[[-44 -37  10]
 [ 54  61 -49]]
->
[[-37  10]
 [ 61 -49]]

[[ 13  12 -24]
 [ -2 -33  22]
 [-50  46  21]]
->
[[ 12 -24]
 [-33  22]]

[[-68 -29 -10]
 [ 33  40 -12]
 [-36   7  -2]
 [-53 -39  -8]
 [ 18  30  -6]]
->
[[-29 -10]
 [ 40 -12]]

[[ 55  28  11  26]
 [-28  -6 -49  -3]
 [-37  19 -14 -16]
 [ 15 -28 -35  19]]
->
[[ 28  11]
 [ -6 -49]]

[[ 21 -27  25 -32]
 [ -8 -49 -15 -53]
 [ -5  28  -5  44]]
->
[[-27  25]
 [-49 -15]]

[[ 18 -52 -17  -9 -10]
 [  4 -13  -9 -19  16]
 [  4 -40  -9   4  15]
 [  8 -13  -7  -8   4]]
->
[[-52 -17]
 [-13  -9]]

[[  6  33 -36 -11 -43]
 [-35 -29  19   1  -5]
 [-35   4  10  -6 -52]]
->
[[ 33 -36]
 [-29  19]]
---
[[-32 -20  -1  14   0 -19  15  22  -5]
 [-16 -31 -18  -3  13  -7  -8 -14 -28]
 [-24 -27  -5  28  16  -9  25  46 -15]
 [-22  -2   9   1  -1   4  13 -13   2]
 [-14   4  25  35  -6  17  44  47  21]
 [  4  -9   2  20  11  18  19  27  -5]
 [ 17 -13 -43 -43  58  -3 -42 -65 -62]]
->
[[-32 -20  -1  14   0 -19  15  22  -5]
 [-24 -27  -5  28  16  -9  25  46 -15]
 [-22  -2   9   1  -1   4  13 -13   2]
 [-16 -31 -18  -3  13  -7  -8 -14 -28]
 [-14   4  25  35  -6  17  44  47  21]
 [  4  -9   2  20  11  18  19  27  -5]
 [ 17 -13 -43 -43  58  -3 -42 -65 -62]]

[[ -1 -33 -26 -55 -51 -39]
 [-17   8  44  11 -62  -2]]
->
[[-17   8  44  11 -62  -2]
 [ -1 -33 -26 -55 -51 -39]]

[[  2  -4  10 -10 -27 -58 -21]
 [  6   5  21  11  -1  49  38]
 [-18 -18 -16   3  -7 -46 -18]
 [ -2   9   9 -11 -11  24  23]
 [  5   4   4  -6  16  -7  -3]
 [-10 -22   7  13  15 -33  -4]]
->
[[-18 -18 -16   3  -7 -46 -18]
 [-10 -22   7  13  15 -33  -4]
 [ -2   9   9 -11 -11  24  23]
 [  2  -4  10 -10 -27 -58 -21]
 [  5   4   4  -6  16  -7  -3]
 [  6   5  21  11  -1  49  38]]

[[  9  -4   3   5 -26 -23  -4  18 -19 -10   3  12   0]
 [-28   0  -7  -3 -19  -7   5 -17  25  11  11 -40 -16]
 [-17  -6 -28 -24 -16  -6 -13 -10  -2 -16 -16 -25 -11]
 [ 11 -12  20  39   7  31  32 -13 -14   3  14  -3  36]
 [ 38  20 -10  31  -6  25  39  13  12  22  51  27  26]]
->
[[-28   0  -7  -3 -19  -7   5 -17  25  11  11 -40 -16]
 [-17  -6 -28 -24 -16  -6 -13 -10  -2 -16 -16 -25 -11]
 [  9  -4   3   5 -26 -23  -4  18 -19 -10   3  12   0]
 [ 11 -12  20  39   7  31  32 -13 -14   3  14  -3  36]
 [ 38  20 -10  31  -6  25  39  13  12  22  51  27  26]]

[[37 34 -9 48]
 [-1  4 -1 47]
 [15 27  9 37]
 [30 26  3 48]]
->
[[-1  4 -1 47]
 [15 27  9 37]
 [30 26  3 48]
 [37 34 -9 48]]

[[  8  10 -14]
 [-30   9  48]
 [  5  14  13]
 [ -6  19   7]
 [-11   0  36]
 [  2  10  -4]
 [ 17  16  -2]
 [  9  16   3]
 [-23  12  25]
 [  1  13   8]]
->
[[-30   9  48]
 [-23  12  25]
 [-11   0  36]
 [ -6  19   7]
 [  1  13   8]
 [  2  10  -4]
 [  5  14  13]
 [  8  10 -14]
 [  9  16   3]
 [ 17  16  -2]]

[[ 26  22  25  25  13  25  20  13  18]
 [ 28  20  25  24  10  24  15   7  15]
 [ 56  23  40  37  10  38   9 -12  22]
 [-16  24   6  10  14   9  37  51   7]
 [-10  25  10  12  12  12  34  46   6]
 [ 58  16  37  33   5  34   0 -24  18]
 [-18 -15 -16 -16 -34 -16 -18 -21 -32]]
->
[[-18 -15 -16 -16 -34 -16 -18 -21 -32]
 [-16  24   6  10  14   9  37  51   7]
 [-10  25  10  12  12  12  34  46   6]
 [ 26  22  25  25  13  25  20  13  18]
 [ 28  20  25  24  10  24  15   7  15]
 [ 56  23  40  37  10  38   9 -12  22]
 [ 58  16  37  33   5  34   0 -24  18]]

[[-39  -6 -24 -37 -11  11 -23 -26 -39   5]
 [ 12  -3 -30  -3  19 -51  41 -35  36 -54]
 [-15 -32 -25   6 -38 -37 -41 -21 -63 -29]
 [ 39  13  38  25 -15   3 -24   2 -21  26]
 [ -8  21  11  21 -29 -29 -28 -13  -9 -11]]
->
[[-39  -6 -24 -37 -11  11 -23 -26 -39   5]
 [-15 -32 -25   6 -38 -37 -41 -21 -63 -29]
 [ -8  21  11  21 -29 -29 -28 -13  -9 -11]
 [ 12  -3 -30  -3  19 -51  41 -35  36 -54]
 [ 39  13  38  25 -15   3 -24   2 -21  26]]
